In the data rows, the value 128 means zero.
Some points, one per row:
[142 121 106 107 100 118 130 133 144 162 175 179 195 203 196 172 172 140 127 120 136 150 151 165]
[137 130 127 110  91  99 102  99 102 111 104 121 132 145 159 169 165 162 154 134 129 124 134 144]
[125 102 116 121 137 144 146 135 123 111 113 118 145 149 138 133 125 103 114 119 133 141 150 139]
[125 129 125 125 131 125 129 121 118 116 114 100  98 111 104 113 122 138 124 138 143 154 151 157]
[130 132 137 134 133 145 137 132 135 147 140 154 153 171 156 160 179 175 155 170 166 136 141 134]
[131 140 156 155 154 153 146 119 116 119  95  95 101 105 101 113 116 117 117 116 115 112 119 116]
[157 178 175 160 130 113  97  99 108 120 110 121  99  95  80  81  72  71  75 100  87  92 109 114]
[144 155 162 156 141 146 146 145 137 143 123 113 103 100 100 107  90 103 111 101  94 100  96 101]
[130 138 150 153 146 133 119  98  87  98 115 126 123 150 131 121 105 119  96 137 143 151 142 143]
[ 75  70  81  94  85  93  82  82 107 127 133 151 165 159 159 139 133 139 131 139 149 129  91  90]
[119 130 124 130 130 141 137 131 130 117 117 110 104 112 119 134 140 158 161 157 131 138 118 121]
[130 108  96  81  58  64  69  68  90 109 112  94 121 123 108 105 144 133 127 139 150 139 128 144]
[138 154 135 125 123 109  87 108 113 128 127 146 142 142 118 124 134 153 164 178 179 167 148 142]
[125 116 106 105  99  85  86  91  95  95 103 109 115 132 137 139 133 127 118 121 137 157 155 156]
[111 109 134 141 132 135 130 122 121 112 103 114 119 121 127 139 140 141 168 164 162 143 132 119]
[117  99 100 119 118 118 127 124 104 100  96 106 112 146 154 171 173 192 171 165 158 152 130 135]
[129 138 122 127 124 151 152 156 158 168 156 149 147 130 109 108 122 118 119 120 106 102 105 124]
[173 187 185 180 173 170 148 155 121 107 119 122 116 142 148 134 141 143 145 147 140 132 133 130]
[157 154 140 157 160 165 163 147 131 129 112 120 131 133 138 146 122 106 116 109 108 137 146 133]
[104 100  92  93  97 105 138 171 178 172 167 157 150 128 121 137 136 129 140 149 113 110 113 110]
[ 89 110  85  96  98 100 113 130 136 131 162 161 177 174 172 142 132 114 107  98  83  87  82  94]
[138 122 112 106 101 109 125 125 131 137 139 142 152 154 174 164 155 153 135 118 129 135 138 148]
[143 129 140 146 125  94  85  88  71  78 111 121 125 138 131 130 145 142 142 132 138 122 117 126]
[125 116 125 119 113 100  89  85  99 114 128 123 120 116 112 115 122 130 118 123 139 132 136 138]
[112 122 121 143 152 154 153 145 115 125 121 125 138 144 136 143 162 158 152 153 124 103 106 102]
[161 172 177 150 133 142 144 147 147 162 164 165 160 152 141 127 108 106 115 102 100 109 123 132]
[165 158 181 187 179 170 167 146 134 126 115 102 110 116 128 140 156 140 125 131 132 122 123 139]
[156 134 135 146 144 153 148 130 111 108 118 123 119 131 126 122 132 132 103 121 134 136 149 178]
[102  99 107 104 129 135 146 132 144 124 138 137 145 136 132 100  97  94  80  71  78  78  79  91]
[ 91 114 133 131 148 155 124 114 107  93 102 105 106 125 139 127 128 139 120 110 112 106  93  83]
[149 157 141 134 124 115 117 126 110 111 132 101 110 114 111 107 118 113 126 124 114 130 132 130]
[136 131 140 150 162 152 149 141 124 116 121 137 142 153 158 142 116 112 102 106 119 122 124 117]
[148 175 184 177 144 135 138 129 147 164 156 131 111  97  91  93 110 115 111 116 102  97 104 114]
[151 171 174 170 153 135  87  70  82  79  93 119 115 107 106 104  94  97 100 108 111 118 111 119]
[138 134 118 127 126 137 147 166 173 160 145 132 124 113 118 115 112 104  94  85  88 107 103 122]
[108 108  96  82 101 115 109 129 164 152 153 142 129 131 124 117 133 124 119 125 134 126 130 119]
[117 103 101  97 120 116 128 142 147 146 144 140 126 113 111 116 121 138 163 154 156 141 142 122]
[108 120 125 115 122 126 102 110 118 122 115 132 124 121 120 128 116 118 131 136 129 130 134 127]
[109 116 134 134 170 155 168 158 158 146 145 145 148 143 146 161 157 151 151 139 119 107 113 101]
10 more points follow, each with its number after it:
[102 118 117 128 164 170 157 160 159 145 130 121 110 103 102 113 129 128 123 125 118 108 119 104] 0
[113 103 117 121 121 120 130 118 125 134 138 140 154 166 184 189 183 179 151 131 120 119 110 108] 1
[ 92  95 143 152 174 166 182 148 153 135 133 126 127 114 121 135 135 145 168 162 141 122 119  93] 2
[144 152 147 147 160 161 147 144 147 134 144 140 148 135 110  83  95  89  98 107 125 124 126 119] 3
[ 91  94 113 139 165 178 187 194 168 148 152 138 124 115 116 100  97 109 114 114 113 113 104  94] 4
[138 126 166 162 154 122 108  94 102 116 125 131 138 158 144 149 164 154 143 139 149 114 116 120] 5
[133 123 105 107 102  93  76  83  84  91 101 116 133 135 129 137 118 103 100 104 108 132 141 144] 6
[151 152 155 155 162 155 169 162 144 121 137 123 118 123 165 141 147 152 157 134 148 140 143 139] 7
[124 117 133 149 148 138 140 142 140 143 154 150 145 124 134 129 130 120 135 117 128 114 119 121] 8
[ 98 102  96  96  90 108 108 120 107 125 103 118 102 115 141 179 183 186 173 150 119 110 116 112] 9
Which two of these numbered points are nearest to each point below, ignoring the direction in which the first points spread most? Their numbers follow each, nearest first.
[110 104 100 107 112  98 107 113  98  95 101 121 124 147 127 124 106 101 105 124 131 139 141 132] > 6 3
[127 119 121 129 146 160 171 167 149 135 115  94 104 104  88 106 108 101 101 113 106 108 118 117] > 0 4
[138 142 147 146 134 141 124 119 115 107  88  96  85  71  92 102  84  91  92  98 107 123 130 144] > 6 9
[189 199 207 195 197 172 137 119 124 108 101 116 120 125 117 119 108 117 105 111 114 122 110 111] > 5 1
[147 120 119 103  97 107 129 136 141 151 152 150 117 116  94  93  93 126 140 163 179 180 176 171] > 3 8
[131 120 119 122 127 140 137 125 109 110 107 114 141 160 152 142 159 150 157 170 187 185 177 161] > 7 5
[ 97 105 119 114 113 106  81  77  87 101 115 140 155 174 177 179 181 176 157 157 149 123 104 104] > 5 1
[115 135 159 129 138 138 149 144 147 139 146 146 141 129 128 138 133 132 145 147 115 110 130 131] > 8 3
[112 118 147 149 174 155 153 112 120 124 121 105 127 107 113 127 136 121 142 136 130 126 128 106] > 2 8
[202 216 196 179 166 173 170 163 158 138 108  92  69  71  83  90  84  99 105  94  97 123 130 137] > 7 8
[132 152 146 149 140 140 149 154 143 147 163 121 118 107 110  95 130 100 115 103  94  90 124 126] > 8 3
[153 136 113 120  98  80  84 113 112 113 142 145 125 115 122  82  69  84  82  73 111 136 128 136] > 6 3
Here are 10 other points, each followed by its number:
[122 115 105  98  89  89  87  79  83 100  98  97 119 117 127 136 154 149 156 156 152 146 144 145] 0
[ 95 111  99  99  85  80  88  92 113 121 139 129 142 141 141 139 139 138 132 126 115 111  99 117] 1
[119 118 125 126 135 121 124 121 125 111  96 100 108 107 110 136 138 139 140 148 147 147 146 145] 2
[112 102  99 115 132 123 123 132 116 102 108 111 129 120 113  98 119 102 108 120 142 128 139 139] 3
[124 122 128 121 132 127 130 115 108 114  97  99  86  92  79  88  81 108 121 132 124 136 141 117] 4
[145 128 126 139 130 139 146 136 121 128 120 119 117 123 126 130 121 116  99  90 100 112 131 143] 5
[151 140 135 132 114 105  94  84  93  88  94 109 118 109 110 114 112 108 104 122 132 138 135 162] 6
[137 143 156 153 132 140 137 115  93 102 117 118 139 151 163 163 156 134 129 110  88  88  91 108] 7
[152 151 147 140 115  99 110 118 119 142 160 146 143 139 116  98 112 110 106 114 130 120 119 127] 8
[142 111 120 107  95  91 101  91  92  97 108 143 160 187 188 180 139 122 109 115 122 134 143 147] 9
Which two of these numbered points are nearest to each point below, ignoring the direction in which the first points spread most? Their numbers follow each, nearest first.
[125 137 142 127 102 100  89  87 103 106  97 100  93  84  95 103 106 133 146 132 137 116 101 109] > 0 4
[125 136 129 120 129 132 122 118 111  96 109 124 136 166 180 153 139 114 112 121 148 166 181 159] > 9 5
[119 136 117 120 100 100  95 108 122 120 134 126 115 109 136 128 128 140 133  97  88 106 106 123] > 1 5
[106 117 107  99  80  87  81  87 104 114 128 131 138 125 133 117 113 124 139 153 155 177 163 153] > 6 4
[120 108 105 103 117 106 114 112 107 107 115 106 103  97 101  93  94 112 129 123 137 147 141 114] > 4 3
[119 119 105 116 135 141 134 144 125 111 104 110 106 119 125 132 130 150 149 149 153 158 149 134] > 2 4
[117 126 116 117 121 100 106 130 127 128 117 126 119 123 145 165 172 175 181 177 155 137 126 121] > 2 0
[111 110 102 100 114 111 106 113 129 119 102 112 100  86  96 112 116 128 134 132 134 132 129 119] > 4 2
[149 125 126 130 113 105 112 112  92  91 101 109 108 125 125 135 144 151 146 131 139 123 112 129] > 0 2
[121 123 138 133 128 134 127 110 110 124 114 104  92 120 127 154 184 222 197 192 183 163 146 150] > 2 0
[137 147 138 121 123 121 111 126 142 139 162 150 136 126 125 102 104 120 132 124 125 137 139 141] > 8 5
[114 124 140 151 156 166 140 125 105  95  75 100 113 125 120 139 142 142 155 153 139 114 111 110] > 2 0
